500 stands for zero in the data rows.
Here is a table of points, one per row:
[701,409,642,592,654,559,626,499,567,608,592,524,459,488,692,582,627,658,574,533,667,597,548,562,653,289,679,334,675,654,695,516,591,670,532,319,558,584,486,606,367,543,610,598,570,735,596,613,656]
[450,440,440,363,301,535,423,388,467,427,529,344,516,450,486,539,563,520,494,506,415,479,542,410,418,415,443,365,547,365,651,585,546,571,611,354,482,488,436,387,554,440,557,330,723,561,462,538,396]
[483,565,327,488,499,583,415,556,390,507,478,467,390,433,532,540,481,611,422,614,368,489,489,441,459,483,543,441,541,519,477,510,543,388,361,484,519,399,478,506,493,469,379,501,401,517,484,371,519]
[492,516,337,498,614,550,612,492,430,310,476,436,553,563,617,546,450,508,383,401,444,505,495,390,649,467,538,503,481,516,432,468,362,514,460,493,539,418,522,501,618,476,523,218,570,461,479,512,442]
[640,442,625,488,371,563,539,697,610,345,570,621,616,505,440,370,528,422,361,659,596,573,473,503,497,415,485,620,532,600,606,446,403,622,649,590,374,365,583,497,401,643,417,590,410,423,536,449,549]
[431,476,389,617,541,532,657,493,515,467,531,655,443,452,548,574,617,513,388,502,520,556,646,372,439,462,292,534,582,416,391,462,653,627,620,508,607,635,497,417,467,400,570,422,525,586,635,457,489]
[456,498,603,502,640,376,511,638,417,485,445,467,476,438,601,464,462,473,430,425,513,498,496,409,446,383,475,596,523,350,368,505,413,599,419,609,463,623,335,525,435,460,611,369,519,589,642,363,424]
[473,388,657,482,500,423,433,533,513,475,443,522,413,609,445,577,581,326,481,477,429,484,407,474,452,383,413,544,458,657,583,463,651,585,326,493,545,388,626,519,590,513,406,511,590,324,569,405,559]
[568,633,492,465,488,540,434,430,603,502,514,576,466,576,474,416,375,336,443,520,531,558,488,352,336,558,512,427,433,583,702,419,376,521,340,504,485,520,509,581,459,514,512,552,499,500,547,520,541]
[513,537,621,601,545,532,334,660,562,352,485,526,707,493,337,413,425,445,295,578,401,412,512,660,597,613,477,665,567,719,586,694,607,651,515,399,643,598,598,442,657,478,490,666,622,552,394,461,556]
[413,571,453,378,538,359,593,379,304,544,475,573,542,397,404,517,580,445,579,480,427,495,406,482,466,539,564,514,308,545,510,532,447,599,597,470,542,553,442,425,539,523,299,607,512,428,548,550,663]
[554,599,571,301,553,441,329,369,484,540,463,465,675,589,542,614,563,536,559,493,387,540,594,553,560,613,490,465,598,413,429,505,521,508,583,626,406,445,613,494,449,245,452,445,378,510,455,534,556]
[655,588,403,484,519,657,431,516,553,560,441,587,456,521,517,453,268,412,436,407,495,525,549,491,461,617,530,417,356,467,678,366,576,377,549,562,489,482,446,540,346,567,517,538,594,446,647,592,563]
[325,585,621,547,600,515,428,279,485,432,523,518,335,459,480,506,465,445,555,601,518,458,416,483,540,554,492,414,475,517,570,436,331,414,578,448,535,387,455,533,512,448,570,390,335,416,404,396,501]
[401,573,587,737,394,701,556,560,521,620,615,239,505,458,465,578,480,410,684,590,460,620,604,457,580,571,612,507,545,507,442,456,611,731,431,547,589,476,458,454,464,568,613,547,470,633,438,721,553]
[433,504,560,481,631,460,596,561,610,597,586,208,414,575,613,526,645,564,570,564,524,540,501,576,607,672,440,400,714,560,599,479,554,622,563,562,445,452,537,444,561,579,539,656,438,704,619,684,514]
[526,556,526,564,426,423,508,637,526,427,563,436,422,506,550,540,345,597,332,384,455,441,582,606,319,458,443,494,517,566,471,492,385,473,517,497,556,567,579,425,534,536,424,592,589,393,325,488,484]
[527,425,339,398,361,437,444,489,493,449,407,497,386,369,569,449,555,482,578,481,421,496,565,425,334,548,578,508,424,684,281,596,421,455,589,393,560,350,505,515,574,399,586,572,558,583,422,506,619]
[489,410,426,460,673,489,600,413,540,392,459,528,375,464,526,493,461,573,519,597,518,552,612,451,585,367,495,546,529,381,447,461,571,610,464,537,487,559,467,346,499,410,640,592,492,437,520,545,289]
[531,393,351,379,467,629,489,547,555,435,462,449,562,511,362,610,384,434,470,510,516,393,442,562,412,361,419,406,487,619,487,523,348,425,499,504,648,455,553,532,504,475,474,559,442,554,550,538,460]
[601,588,467,536,516,302,445,519,451,568,471,476,638,459,408,392,538,482,493,469,402,529,540,544,463,531,299,443,415,393,591,470,540,358,347,387,429,395,513,554,284,551,658,447,433,535,469,539,456]
[529,557,514,637,482,494,545,495,463,542,198,419,591,526,541,499,540,428,608,501,450,473,361,395,520,449,354,400,362,547,554,566,479,485,515,460,493,493,451,458,498,448,371,606,480,359,468,452,523]
[582,420,441,451,437,594,461,526,432,436,460,533,436,402,458,522,495,450,517,320,420,585,494,517,370,617,376,372,508,447,467,496,682,489,518,479,444,528,492,629,376,522,422,434,278,597,389,592,305]
[534,549,305,499,368,585,403,374,351,466,518,502,467,484,419,495,562,364,542,624,533,450,377,515,404,503,613,393,498,556,467,578,437,402,429,592,631,698,556,478,505,513,577,547,374,380,646,601,480]
[261,501,411,434,467,544,344,433,584,398,457,459,496,465,507,456,587,589,503,485,432,580,456,434,503,342,588,406,562,469,362,613,513,446,519,514,499,465,374,426,464,545,442,407,558,399,414,549,590]
[574,493,629,440,405,399,448,432,466,498,362,578,356,489,341,407,477,639,546,534,486,541,434,339,474,570,399,486,328,625,442,475,446,528,537,478,587,520,608,421,647,453,474,489,490,584,554,600,624]
[299,782,626,483,512,527,430,602,467,684,571,556,599,525,551,501,541,476,510,527,676,586,357,680,636,617,647,420,573,580,335,361,606,531,615,404,448,367,568,408,465,403,620,549,560,591,484,591,347]
[522,461,382,593,551,383,527,654,513,650,499,531,529,521,331,572,446,446,382,503,505,392,611,332,460,526,467,442,506,509,533,410,598,359,544,551,404,509,324,732,421,495,530,505,420,428,414,510,470]
[570,674,467,433,328,453,584,507,573,399,276,597,514,505,394,518,563,525,602,414,632,365,434,439,569,614,502,462,459,455,571,410,451,497,275,522,509,596,441,522,486,550,453,579,524,457,617,545,593]
[465,492,491,518,452,504,379,590,431,408,449,494,374,449,492,524,472,482,502,415,461,288,489,566,515,357,359,487,467,539,463,541,443,499,484,533,440,398,527,494,497,562,467,596,585,385,564,544,549]
[499,570,562,590,594,483,681,723,411,470,514,575,394,645,360,489,557,385,484,457,458,361,625,542,487,393,589,518,401,443,570,536,501,374,716,653,450,543,558,538,451,573,561,421,526,529,364,381,463]
[353,454,433,475,500,593,513,523,369,546,545,470,547,552,495,466,304,624,449,448,534,428,594,479,454,314,472,586,509,476,610,485,513,382,468,563,535,411,540,435,634,627,545,559,288,394,514,421,540]
[641,436,639,503,409,370,455,708,494,423,521,524,402,647,376,516,388,425,543,440,592,564,422,508,608,526,530,516,569,600,564,519,586,600,532,431,568,435,436,503,481,529,446,574,548,245,622,345,571]
[408,315,653,471,449,494,608,556,440,477,532,582,522,491,562,439,435,387,324,402,380,456,458,433,517,430,500,549,482,507,527,466,460,256,417,519,460,444,476,371,556,512,509,518,396,577,465,482,529]
[506,458,507,489,442,509,566,382,614,574,506,371,512,345,545,533,470,484,431,390,624,585,554,380,504,407,661,582,482,395,359,623,452,427,622,286,394,615,697,675,604,506,397,523,570,579,654,446,351]
[449,395,455,454,670,534,511,414,492,476,529,426,464,597,580,379,537,534,422,560,554,461,484,510,626,400,504,500,521,283,354,305,440,552,348,540,590,514,471,610,503,454,567,590,531,480,366,380,486]
[672,380,422,441,555,581,457,331,556,551,496,386,449,380,583,496,546,560,325,509,631,492,423,483,658,455,691,447,474,359,411,567,520,500,519,583,561,394,493,490,663,539,523,338,502,371,402,413,547]
[585,506,433,597,441,489,413,386,375,500,407,541,463,528,349,575,531,429,543,398,589,606,413,558,467,592,423,553,424,511,512,435,452,270,425,596,411,553,435,462,519,546,427,522,584,673,508,577,503]
[594,507,491,479,350,454,464,658,611,456,498,642,425,559,553,545,396,411,531,556,590,589,469,570,664,508,293,441,527,621,592,606,524,639,442,565,455,544,559,579,600,682,409,666,553,475,483,347,608]
[448,422,396,469,566,563,569,595,516,532,690,517,545,436,602,362,463,625,701,465,589,473,578,352,582,526,446,717,560,588,525,481,374,288,432,484,534,650,652,450,504,468,487,344,550,384,462,460,475]
[645,646,553,410,403,519,494,381,376,564,525,530,506,569,495,531,538,474,554,683,468,446,504,550,422,581,477,721,557,335,353,599,560,462,492,321,518,522,388,580,450,481,411,434,463,532,442,761,497]
[540,400,474,557,448,443,587,224,529,465,609,446,436,518,692,424,543,639,502,455,531,488,492,592,698,421,615,620,541,528,605,448,553,602,613,510,396,676,496,624,402,316,547,646,557,639,635,473,463]
[449,431,483,531,451,354,409,553,586,641,527,527,534,524,703,551,640,608,580,601,511,573,493,496,558,551,708,470,606,332,697,642,402,544,647,627,628,276,471,583,647,539,421,555,621,597,549,603,322]
[586,634,470,437,550,372,554,334,444,591,371,567,691,471,514,539,504,464,623,591,375,494,386,622,362,567,520,510,621,430,416,368,429,461,585,469,483,502,471,482,516,609,464,460,494,474,442,466,615]
[405,340,477,513,493,433,415,510,526,528,382,481,619,625,579,528,522,584,445,644,457,505,643,586,442,609,464,300,510,424,378,500,470,499,464,422,306,602,503,430,377,411,405,365,529,566,582,469,468]
[400,471,644,467,658,632,662,549,449,265,513,396,707,471,546,509,433,701,583,632,621,533,453,563,420,675,511,688,320,572,537,609,635,336,442,624,527,563,539,733,601,531,591,410,664,370,526,432,478]
[607,540,504,564,602,687,564,771,625,617,694,662,548,536,366,457,729,597,581,378,333,466,636,667,444,581,506,674,444,580,613,493,378,535,549,491,404,661,433,516,670,513,554,521,455,336,522,435,405]
[255,496,546,413,540,500,519,456,514,594,352,480,446,404,482,545,448,465,455,463,535,549,463,575,497,511,492,522,525,424,573,532,431,528,434,523,495,460,468,459,334,465,539,332,400,445,389,419,509]
[516,484,597,502,566,496,554,220,552,585,540,493,570,536,550,439,507,579,473,500,573,454,668,575,590,434,548,492,546,654,324,483,633,623,420,603,594,472,419,408,349,556,579,496,477,523,558,416,322]
[441,583,511,588,455,347,335,473,616,545,583,525,558,467,522,527,527,427,631,535,548,504,394,654,401,521,554,613,450,360,433,419,551,515,556,417,510,534,425,450,643,376,384,318,317,650,415,634,537]
[452,486,521,671,492,579,658,334,508,530,678,507,429,449,355,469,417,475,604,397,541,544,488,583,450,563,479,391,541,375,340,546,536,611,396,501,455,329,569,512,386,386,518,449,550,567,462,515,527]
[554,422,529,530,532,474,489,649,522,545,673,568,519,568,550,487,487,530,461,379,363,430,441,302,427,543,493,578,418,444,516,505,495,440,496,456,373,591,523,299,441,653,511,542,487,529,346,357,512]
Along one direction, these points spread out more than along any other. How far along it is each point below, from 0 to 99? The average is 50, and the first point in the table lies past the average. One standard deviation of the points above along it is 16.
[526,556,526,564,426,423,508,637,526,427,563,436,422,506,550,540,345,597,332,384,455,441,582,606,319,458,443,494,517,566,471,492,385,473,517,497,556,567,579,425,534,536,424,592,589,393,325,488,484] --> 32
[401,573,587,737,394,701,556,560,521,620,615,239,505,458,465,578,480,410,684,590,460,620,604,457,580,571,612,507,545,507,442,456,611,731,431,547,589,476,458,454,464,568,613,547,470,633,438,721,553] --> 77
[540,400,474,557,448,443,587,224,529,465,609,446,436,518,692,424,543,639,502,455,531,488,492,592,698,421,615,620,541,528,605,448,553,602,613,510,396,676,496,624,402,316,547,646,557,639,635,473,463] --> 81
[513,537,621,601,545,532,334,660,562,352,485,526,707,493,337,413,425,445,295,578,401,412,512,660,597,613,477,665,567,719,586,694,607,651,515,399,643,598,598,442,657,478,490,666,622,552,394,461,556] --> 35
[701,409,642,592,654,559,626,499,567,608,592,524,459,488,692,582,627,658,574,533,667,597,548,562,653,289,679,334,675,654,695,516,591,670,532,319,558,584,486,606,367,543,610,598,570,735,596,613,656] --> 89
[413,571,453,378,538,359,593,379,304,544,475,573,542,397,404,517,580,445,579,480,427,495,406,482,466,539,564,514,308,545,510,532,447,599,597,470,542,553,442,425,539,523,299,607,512,428,548,550,663] --> 41
[483,565,327,488,499,583,415,556,390,507,478,467,390,433,532,540,481,611,422,614,368,489,489,441,459,483,543,441,541,519,477,510,543,388,361,484,519,399,478,506,493,469,379,501,401,517,484,371,519] --> 43
[516,484,597,502,566,496,554,220,552,585,540,493,570,536,550,439,507,579,473,500,573,454,668,575,590,434,548,492,546,654,324,483,633,623,420,603,594,472,419,408,349,556,579,496,477,523,558,416,322] --> 74
[640,442,625,488,371,563,539,697,610,345,570,621,616,505,440,370,528,422,361,659,596,573,473,503,497,415,485,620,532,600,606,446,403,622,649,590,374,365,583,497,401,643,417,590,410,423,536,449,549] --> 32
[452,486,521,671,492,579,658,334,508,530,678,507,429,449,355,469,417,475,604,397,541,544,488,583,450,563,479,391,541,375,340,546,536,611,396,501,455,329,569,512,386,386,518,449,550,567,462,515,527] --> 66
[325,585,621,547,600,515,428,279,485,432,523,518,335,459,480,506,465,445,555,601,518,458,416,483,540,554,492,414,475,517,570,436,331,414,578,448,535,387,455,533,512,448,570,390,335,416,404,396,501] --> 50
[568,633,492,465,488,540,434,430,603,502,514,576,466,576,474,416,375,336,443,520,531,558,488,352,336,558,512,427,433,583,702,419,376,521,340,504,485,520,509,581,459,514,512,552,499,500,547,520,541] --> 34
[586,634,470,437,550,372,554,334,444,591,371,567,691,471,514,539,504,464,623,591,375,494,386,622,362,567,520,510,621,430,416,368,429,461,585,469,483,502,471,482,516,609,464,460,494,474,442,466,615] --> 50
[570,674,467,433,328,453,584,507,573,399,276,597,514,505,394,518,563,525,602,414,632,365,434,439,569,614,502,462,459,455,571,410,451,497,275,522,509,596,441,522,486,550,453,579,524,457,617,545,593] --> 35
